A single turn carries every row of the set below to another of its rows. Some are shown first; where does it send the rows asked next?
gozo: [  8 -10   5 -12   9 -14 -11   1   9  19  18 -40  34 -17   1 -11  -6   8
 -23 -10]
dip: [ -4 -27   3   5  -1 -19 -13   2   5  18  17 -35  25 -18 -17  -7  -8  -3
 -13 -20]
Fasi: [-14 -22   0  11  13  19 -20 -13  -8   5   3  27 -20  -5 -11  -9  27   9
 -14  -3]
Tagud: [-24  -8   0   1  26  25   1 -13 -18  28   6  22  -8 -17 -17   7  20  -4
  19  18]
venut: [ 13  -9  13   2  -7 -20  12   1  24  22  23 -30  14 -26 -17 -11   2   6
 -19 -13]
Bezo: [  1  23 -14 -31 -30  20  18   8  -2  19   3   2  10  -5 -43  13   6   1
  18   1]
nog: [ -5  17 -30 -31   1  -7  -6  11   9 -33   3   4   0  -6  -7 -24 -26  -8
 -18  29]
degu: [-14  -2  14 -14  24  22 -28  -2 -18  17  -3  28   2 -29  -4  12  15   7
 -12  14]
zopi: [-14  17 -15 -20 -19  20  13 -10  -9  17  29  24   7  17 -39   9   9  10
  21   7]
Basut: [-11  11 -22 -32   8  -7 -10   7   8 -27   1  -4  -2 -10   5 -26 -27 -10
 -17  35]
bok: [ -4  -3  -5 -14 -19 -25  12 -16   5   7  24 -46  14  -4 -14  -8  -9   9
 -11 -11]
bap: [-19 -10  19   7  13   6 -11 -20 -13   6  15  12 -27 -27  -7   2  15  17
 -23   9]
nabuz: [  3  -8  -7   9   1 -17  10  -7   6  19  39 -40   4 -29 -25 -10  -8   3
 -22  -6]
kefil: [  0   8 -17 -14   6  -9   0  15  24 -26  30  30  -4 -13   1 -23 -23  -5
 -24  22]
Gove: [ -4 -25   3   6  21 -14   9  -2   4  26  29 -36  -1 -35  -9  -4   1   2
 -13  -5]
bekan: [ -9  10 -23 -16  13  -7  -5   5  24 -11  27  20  20  15  -3 -38 -21 -11
   0  33]
gem: [ -7  13 -24 -11  12  -2  -8  -2  19 -22  15  27  13  13  -3 -39 -14  -7
  -6  32]
loti: [-23  16 -18 -29   3  -8 -12   9   6 -18  -6   4   8   3  -1 -21 -33  -3
 -15  36]
bom: [ -3  20 -23 -18 -26  31  27 -11 -14  15  19  -6   7  -2 -32   9  -5  -6
  21   9]
gis: [ -5  -9  10   3  27  21 -12 -28 -26  20   4  13  -8 -25   2   2  10 -10
  -6  -1]
ruto: [  9  16 -26 -25  -5  35   8   2 -26  26  27   4   9   5 -36  12  -2  -5
  11  -5]
Fesu: [ -5   6 -14 -12   1  -4  -7  16  20 -23  25  30  -7 -14  -2 -19 -28   0
 -29  36]
velod: [-10  12 -21 -10   1  -4  -8   3  20 -17  21  31  17  12  -7 -32 -22  -6
  -4  41]
kupa: [ 11   9 -30 -28 -24  18  29  16  -1  13  19   1   1  -3 -28  19   0  13
  20  10]
fuviz: [ 10 -24  -6   5  11 -32   9  -3  21  20  28 -28  13 -16  -9 -11   5  16
  -9  -1]
Sebav: [  5   2 -11 -31 -26  35   2  21   0  12  18  -5  -1 -13 -43   9   4  21
  18  16]
febus: [  6  17 -15 -36 -15  27   7  14  -2  23  26  11  38   5 -21  14  -4   3
  15  -2]
zala: [ -8   2 -34 -27 -29  16   4   3  -8   6   8  11   6  21 -39   6  10  -2
  15 -13]
geza: [-14  -1  19   6  17  14 -13 -18  -5  22 -12  19  -4 -21 -21  -8  30   6
  -2  16]
zak: [ -8  11 -24 -23  -8  -9  -8   6  13 -29   5  -1   7  -3  -2 -26 -32  -5
 -19  37]
Dul: [ -2   6 -26 -27 -15  19  30   6  -8  25  23 -26  12  -1 -30  12  -6  -6
  24   0]
lusiz: [ -2 -23   2  -7  20 -26   8  16  20  20  34 -27  12 -15  -1 -20  -6  -8
 -10  -9]
kupi: [-15 -12  -1  -4  20   7  -9 -20 -13  10 -18  19 -12 -19  -8   5  24  11
  11  28]
Poter: [-16 -17  17   7   6  33 -18  -8 -20  11  -6  24  -6 -23  -6   9  11  -3
   0   3]
nabov: [ -9  11  -8 -22  -2  -2   3  27  19 -16  24  24  -6 -10   4 -12 -37   2
 -28  25]
fupen: [ -4   8 -16 -22  10   4  -1  23  19 -18  33  32 -11 -14   0 -17 -24  -5
 -21  31]
kel: [-24 -10   8  -9  34  22  -9  -6 -14  12 -11  18 -10 -10   3 -11  16  -9
  10  22]
basu: [ -2  13 -27 -43  -9  25  23  34  -6  14  20  -4   2   4 -29   6  -6  -7
  17   6]
liko: [-15  12 -10  -7  14  -4  -6  10  24  -5  25  26  18  17   1 -35 -24   2
 -13  33]
duda: [  3 -28   8  -6  -8 -26  -6   5  29  20  36 -18  22 -24 -26  -9   1  10
   7  -4]
mem: [  6 -27 -10  -5 -17 -17   5  -3  13   1  19 -28   1 -10  -6  -8  -3   1
 -22 -31]
gikag: [ 10 -12  -8  -8   9 -22   1  -9  -6  26  33 -32  21 -17 -16  -1 -11 -12
 -13 -24]
tor: [-26  -4   7  13  19   6  -9 -30 -15  19   8  24 -10 -29 -19   0  15  -8
   5  16]
zam: [-13 -20  21  -4   4  20 -17 -23  -1   8 -14   4   1 -25  -4  -9  18  12
  18  23]
Sef: [  3   3 -20 -14 -24  36   6  18  -8  20  24  -1  21  12 -39   8  -4   3
  14  -8]

dip turns into Poter
Sebav turns into duda
basu turns into lusiz
And these:
nabuz turns into tor
bok turns into bap
Basut turns into fupen
Tagud turns into Dul
zak turns into Fesu
liko turns into loti
degu turns into febus
ruto turns into gikag
mem turns into Fasi
gem turns into nog
geza turns into Bezo
kupi turns into kupa

A single turn carries every row of the set below to another of its rows. Some are shown first; where does it send the rows asked next?
zes: [ -8  -7  26 -10 -23  -7  -1 -19 -28   4   5  23   0   2   7  18  -5  47
   8  -4 -29  -9 -28   3 -19  54   5   4   7 -12   3  -7  52   2 -33 -25
  27  22   1   4   1 -17  15  -1 -25]
nezem: [  4 -19  32   0  -9   4  -7 -30 -10 -38  12 -23   0 -19 -31 -42  48   2
  21   5 -17  17  -5  21 -26  22 -18  10  44  -5  -2  13   0   5   4 -23
 -10   8  19 -30  11  -3 -12   2 -14]
bup: [-25  20  -1  -5 -11  -7   1 -11 -32  -7  13  -8 -15   2  12  38 -16  23
  16  -3  -5 -19 -31  -3   7  35 -12  -9  -2   1 -10 -18  23   2 -31 -33
  13  30  12  17   0  11  -7  -9  -9]
fitoz: [ -1   9 -13  -5 -18 -24  -8  -6 -21   9  13  -2  17  -1 -11  24 -19  48
  12 -17 -25 -12 -36  -3   1  11 -25  -6  -1   8   6 -13  20 -28 -25  -4
   8   9 -23  11   6  20  -7  10 -27]
pado: [-32  17  11  -1 -20   4   2 -46  -2   5  10 -18  11   2  10  11 -12  25
  17  -9 -48 -14 -18   0   0  42 -11  14  19  -3   1 -25  38 -29 -45  -8
  17  20 -21 -12  -1  -6   4  10 -18]
piri: [ -9   4  20 -17 -40   4  -4 -25 -27   7   5   1   3  -3  -7  11  -2  44
  15  -6 -29 -12 -33   2 -35  52 -11   0  10 -16   6 -17  51 -39 -28 -17
  18  13 -17  -2  -9 -22  -3  -3 -22]
nepo: [  4   5   4  -8 -25  -8 -20 -29 -43   9  17   1   5   8  -5  12  -5  22
  10 -17 -16 -11 -22  -7 -18  31 -17  -8  -1  -3  -8   3  43 -51 -25   2
  20   4  -4  -8   9  15 -25   8  -4]
tak: [-12 -25   8  13 -24  -5  15  11 -10 -15 -23 -21   8  -8 -24 -63  16  24
  45   8 -14  24 -19 -17 -11  35   4 -16  -2 -16  32   3  -8  -7  28 -14
 -19   1  -3   2   2  13  19   5   2]
fana: [-17  17  12   7   4  -7   5 -34 -13   8  -7 -12  -5  19  11  28  -9  23
  23   1 -33 -22  -4  -5   7  42  -6  10  21  -5   6 -16  42 -11 -36  -9
  15  26 -21  -2   7  11  28   6 -10]
tof: [  0   0   0   8 -25   9 -18 -23  -2 -11   4 -14   7 -26   8 -49   4  -6
  22  10 -21  39 -17  15 -11   6  22  -7  14  -6  -1  -1 -22   4   0 -27
 -21  21  52 -17  20  10   0  15  -7]
reg: [ 19  -2  24   5 -12  -3  -4   0   1  -2   6   2   6 -25 -17 -15  25  11
  33   2 -19  -8  -5  18 -31 -15  36 -34  28   1  -6 -25  -7   1  13 -13
 -29   1 -18 -29 -14  -7 -28  12  11]
Rer: [ 10  -7  20   0   7  29  11   5   3 -16  11  -7 -19 -36  -5 -35   2  20
  20   6 -35  -9 -10   5  16  11   8 -39   5  -1  27 -44  -4  -8   8 -21
 -10  15 -18  -8 -35  -3  21  11  12]
gifot: [ 21   4  14  16 -13  -8 -42 -18 -14  -4  21  -9   6 -31  15 -35  14 -12
  23  -6 -21  26 -18  19   5  18  17  23  10   0  11   5 -19  11  -5 -23
  -2  28  24 -29  10  21   8 -17  -4]
laset: [ -4 -16  11   4 -30  12   5 -24 -22 -17 -16 -27  -6  -1 -26 -54  30  18
  39   6 -10  38  -3  16 -17  24   5  -8  26 -21   6  21   7  11   4 -24
 -28  15  31  -9  19  12  20   2 -17]
ged: [-10 -31  26  28  -7  -9   9  -3 -21 -32   8 -18  13   1 -44 -44  31  13
  52   3 -12  12 -11  -3  -5  20 -19 -20  20   9   7   6  -7   9  22 -21
 -10 -14 -15   5   7   5 -10 -12   0]
bugel: [ 21   8  25   7   2   8 -10 -26  -6  22   1   0   1 -22  -3 -13   2   6
  29 -23 -34   5   9  28 -19  -2  54 -31   4 -11 -15 -17   0  19   1 -11
 -14   3 -10 -27  -5  -2  -4   3  11]
vez: [-40  18  -2  -2 -36  -5   0 -13 -33 -11  20 -20   9   5   9  16 -11  31
  31 -13 -18  -7 -36  -7  18  30 -17   4   7   7  -5 -18  26 -13 -45 -21
  13  24  -9  12  -5  15 -10 -11 -21]
dag: [ -8 -19  35  20 -15  16  10   4   3 -26  12  -9  -2 -20 -15 -42  29  11
  50  26 -25  -5 -18  -1   1  16   5 -27  30   8  26 -38   4  -9  16 -21
 -17   7 -26 -13 -29 -15  -1   3  14]
tevu: [ -3  -7   1  11 -22  14  27  -2  18  -1 -15 -23 -16 -21 -11 -37   7  21
  34  19 -20   0  -2   4  -2  17  12 -38   5 -12  25 -27  -8 -13  23 -24
 -37  14  -4 -13 -19  -3  14  25  19]
Vetu: [  3   1  29 -13  -6  15   7 -16 -35 -30  -5 -44  -4 -16 -28 -35  37  13
  24 -15  -8  13  14  22 -15  39 -19   6  24 -19   2  18  -2  15   0 -36
  -5  23  16 -10   3   5  16 -16 -10]
tamug: [ -3   4  15  -9  -5 -18 -12 -11 -37   1   5  11  -5   5  16  15  -5  14
   2  -9 -16 -24 -15 -26 -15  50   3   2  -8 -10   2  -1  39 -36 -20  -4
  33  15  -2 -13   4  16  -9   8   9]
mim: [  8   8   8 -15  13 -16 -16  -5 -29   6  -3   2  16  -1  -2  28 -20  32
   9  -6 -25 -10 -41 -11  -9  23 -26  -2   1  -2  15 -15  24 -16 -13  -6
  23  22  -3  20  15  14  13  15 -26]
naton: [  1  -1  11  26 -16 -19 -24 -20  13 -15  22  -6  12 -28   0 -27  22  -5
  29   8 -26  14 -17  22 -12   0  25  15  36  12  -5 -11 -28  18  -4 -26
 -19  10   6 -33   8   4 -17  -7  -9]
fogig: [  4 -26  17  30  -6  -8  12   7 -27 -15   0  -4   3  -8 -33 -48   8  30
  36  -3 -20   5  -1  -5  -7  48  -2 -21  -9  -6  21   3 -10  -1  22 -30
   5 -15 -25  15  -2  -1  22 -29   4]
rab: [  6 -10   4  15 -32  -2  10 -13  12  12  -2   6   5 -20   3 -39   2  16
  20   0 -28  13  11  14 -15   4  53 -30   3  -8  -4  -7  -8   3   5 -18
 -27   3  15 -31   2   1  -6  30  15]

Rer turns into gifot
reg turns into nezem
And these:
laset turns into tevu
tamug turns into zes
pado turns into vez

